One turn sends every row of this set to another row. A few are shown first. Where does it send the rows asked after them?
piti: [ -7,  27,  -3, -12,  -1,   5,  21, -12, -16,  13,  -1, -30,   8,  -8,   3]
bab: [  3,   4,  -5, -19,   0,  10,  -1,  30,  -7,   6,   5,   7, -10,   1,  18]
nilat: [  6,  17, -15,  -1, -22, -25,  10,  -9, -39, -21,   2,  -4, -16,  -5,   6]
fesi: [-10, -14,   2, -11,  11, -14,   9, -10,   2,   7, -29, -22, -14, -23, -27]
famop: [-21, -11, -16,  -5,   2, -26,  11, -27, -10,  -7, -28, -19, -14,  -9, -16]
Sudu: [ -8,  17,  11, -21,  -2,  -5,  31,  17, -25, -24, -18,  -9,  -6,  17,  30]
Fovu: [-30, -15, -11, -16,   3, -28,  15, -11, -12, -22, -37,  -7, -17,  10,   3]
meva: [  5,  16, -20,   9, -21, -22,  13, -11, -29, -23,   3, -10, -14,   2,   9]
rumil: [-23, -26,  -2, -15,   6,  -5,   7,  23,   1, -15, -40,  -9, -21,  10,   0]
fuza: [ 22,  16,  21,  -4,  -3,  -7,  21,  25, -14, -15,  -8, -19, -14, -21,  -7]
nozum: [-29, -23, -16,  -5,  -4, -17,  12,  -2, -10, -24, -39, -13, -20,  15,   2]
borek: [-12, -17,  -2,   1,   4,  -5,  11,  -7,   1,  -1, -33, -33, -17, -15, -26]
Tek: [-16,  27,   9, -33,  -5, -12,  25,  18, -34, -17, -18, -12,   0,  11,  20]
Kol: [ -8, -27,   0,  -7,   6,   0,   2,  20,   8,  -3, -33, -15, -23, -11, -18]
revi: [ 20,  20,  22, -13,  -7, -11,  19,  22, -27, -14, -10, -15, -14, -24,  -7]
lala: [  1,   6, -12, -17,  -7,   0,  -7,  35,  -7,   0,   7,  10, -12,   3,  15]
Nol: [  1,   8, -11, -25, -10,  -5,  -9,  30, -20,   3,   7,  12, -13,  -3,  10]
Bar: [ -6, -24,   8, -18,  13, -13,   3,  18,   4,  -5, -32,  -4, -24, -17, -16]
sas: [-11,  29,  -8, -25,  -5,  -2,   7,  -4, -23,  18,   3, -24,   7, -12,  -4]
kanu: [-27, -15, -20,   0,  -1, -12,  12, -19,  -7,  -9, -33, -29, -13,   3, -13]
Lutus: [-23, -24,  -4, -25,  10, -19,   4,  18,  -2, -15, -36,   6, -21,   6,   3]
Lese: [ -8,  28,  -9, -15,  -4,   0,  11,  -4, -12,  17,   2, -31,   9,  -9,  -4]
razal: [-16,  24,   7, -24,  -5, -11,  27,  19, -24, -21, -19, -16,   0,  19,  24]
puf: [  2,  11, -20,   7, -17, -13,  14, -15, -30, -18,   6,  -4, -13,   6,  17]
meteg: [ 27,  12,  18,   1,  -2,   2,  21,  15, -16,  -9,  -3, -16, -16, -21,  -4]

fuza goes to lala
Fovu goes to famop
nozum goes to kanu
And these:
meteg goes to bab
Tek goes to nilat

One turn sends every row of this set to another row. A few are shown first. Where does it send the rows asked after them?
tagan: [ 24,  11,  10,  -4,   6,  40,   8,   8,   5, -16,   0,   4, -19, -13,   5,
  29, -14, -19, -12,  32, -13,  35, -12, -22, -10, -22]
par: [  3,   7,   2,  -9,   6,   8,   7,   3,  -4,  -8, -17,   8,  23,  15, -11,
  11,  -9, -25,  -2,  -4,  16,  15,  28,  13, -13,  13]
lan: [  3,  25,  -6,  25,   9,   6, -18,  12,  10,   0,  -2,  -7,   2,  -8, -13,
 -10,  14, -19, -52,  30, -21,  18,  14, -31, -12,  -9]
Tupo: [  7,   6,  17,   4,   3,   7,   4,   2,  17,   1,   4,   0, -10,   1, -10,
  -8,   8,   7, -59,  34, -33,  19,  -3, -14,  -1, -11]
Dem: [ 18,  15, -11,  14, -15,  20,  -4,  13,   4,  -4,  -8,  15,   7,   0,  24,
  -4,  18, -28,   1,  55, -21,  12,   2, -35, -10,  -9]
Feg: [ 22,  29,  25,   3,  -8,  14,   8,  -1,  22,   5,   3,  36,   1,  11,  16,
   4,  27, -37,  -7,  47, -32,   4,  -1, -18,  -6,   8]
Duz: [-6, 11, -4, -4, -4, -8, 12,  2,  7,  0, -1, -7,  2, -5, -6, 14, 25, -9,
 19, -9, 16,  9, 13,  5,  6, 12]
rovi: [ 22,  43,  15,  15,  26,  14,  -5,   9,  10, -11,  16,  -1, -22,  -6,  -7,
  18,  -3, -39, -18,  21, -17,  24, -19, -13, -12,   9]
Liga: [  5,  11,  26,   3,  -6,  13,   7,  -3,  22,   7,  -4,  14,  -5, -11, -14,
   2,  23,  -2, -57,  30, -33,  19,  12, -21,  -2, -15]
Robu: [ -8,   2,  -8,  -8,  -6,   1,  28,   7,  18,   2,  -6,  -6,   1,   0,   3,
  18,  19, -14,  13,  -7,  21,  12,  16,  -1,   4,   9]
fipod: [-11,  -1,  -3,   9, -11,   6,  18,   3,   1,  -7, -25,  -4,   7,   6,  -7,
  21,   8, -26,   5, -19,  -5,  -4,  30, -19,   4,  10]
Ges: [ 16,  32,  21,   5,  15,  22, -12,   4,  10,  -7,  11,   5, -27,  -2,   6,
  13, -19, -36, -18,  22, -12,  17, -26, -29,   0,   1]
Kifan: [ -4,   9,  10,  14,  -9,  -8,  25,  -1, -14, -13, -24,  -8,   8,   0, -10,
   5,  -2, -22,   1, -19,  -5,  -6,  24,  -9,   6,   5]
poziv: [ -7,   4,   4,  13, -10,  -1,  29,   4,  -5, -10, -31,  -5,   7,   3,  -5,
   8,  -6, -27,  -4, -19,  -2,  -1,  25, -15,   6,   9]
zef: [ 17,  13,   3,   4, -14,  10,  -3,   9,   4,   9,   2,  18,   5,  20,  29,
  -1,  11, -35, -12,  54, -35,   5,   1, -24, -11, -12]
vuso: [ 21,   3,  18,   9,   7,  16,  20,   6,  21,  -1,  -2,  10,  -7,   1, -19,
   5,  11,   1, -52,  30, -32,  15,  16, -18,   4, -26]
dogo: [ -3,  11,   3,  10,   3,   6,  -7,   8,  18,   3,   0,  -7,  -6,   0,  -3,
 -12,   7,  -5, -63,  35, -26,  23,  -3, -23,  -9,  -5]
dopi: [ -2,   7,  -1, -10,   8,  11,  22,  -5,   8, -13,  -7,  -7,  19,  18,  -9,
  21,   4, -17,  -2,  -6,   9,   4,  30,  15, -19,   6]
tinef: [ -6,  10,   5,  11,  -7,  -4,  24,  -5,  -3, -10, -14, -11,   6,   6,  -9,
  18,  12, -22,   7, -19,  -9, -14,  28,  -8,   2,   2]
benug: [ 13,  28,  10,   2, -18,  20,  -2,  -3,   8,   1,  -1,  22,   8,   1,  28,
   0,  23, -35,  -2,  56, -24,   7,   2, -27, -16,  -9]
pigas: [ 19,  22,  23,  -4,   8,  29,  -1,  -1,   6, -11,  10,   4, -26,  -5,  11,
  16, -24, -25, -15,  27, -12,  17, -23, -29,   1, -18]
vak: [  9,  42,  28,   5,  14,  27,  -1,  -3,  16, -11,   8,   4, -22, -13,   0,
  21,  -6, -41, -27,  19, -16,  24, -18, -23, -15,   7]
Komeg: [ 35,  26,  17,  16,   2,   4,  21,   9,  20,  -1,   8,  26,  -5,  16,   7,
   0,  26, -29,  -4,  44, -36,  -2,  -3, -13,   5,   5]
lesu: [ -3,   6,  -4,  -6, -10, -13,  34,  12,   6,   8,  -8,  -5,   3,  -3,   6,
   5,  14, -18,   8,  -3,  20,  19,  14,   7,   6,   7]
fir: [ -2,   7,  -2,  -4, -10, -16,  19,  11,  -1,   7,  -8,   0,   4,  -7,  -1,
   5,  17, -14,  12,  -4,  17,  21,  11,   8,   9,  13]
Zokel: [ -7,  27,  10,  13,  -3,   7,  -5,   0,  20,   7,  -1,  -3,  -1, -12,  -4,
  -8,  24, -17, -60,  32, -25,  18,  12, -28, -15, -10]
Pefit: [  5,  12,   5, -10,   8,   4,  18,  -2,  -5, -10, -10,   0,  23,  16,  -8,
  10,  -8, -23,  -2,  -2,  16,   9,  28,  19, -16,   4]
gan: [ 25,  17,  15,   6,  -8,   2,  -3,   8,   8,  10,   7,  27,   1,  24,  17,
   0,  15, -35, -12,  47, -43,   2,  -2, -15,  -3,   0]
zuza: [ 12,  27,  29,  -6,   2,  38,   1,  -9,   5, -16,   2,   6, -20, -22,   4,
  26, -11, -23, -19,  26, -17,  27, -16, -24, -14, -14]
Fipa: [ -5,   5,  -4,  -7,   5,  11,   0,  -2,   1, -13, -13,   0,  21,  13, -16,
  20,   6, -16,   2,  -8,   8,  10,  28,  10, -16,  17]

Dem goes to tagan
Fipa goes to fipod
And these:
par goes to poziv
dogo goes to zef
benug goes to zuza

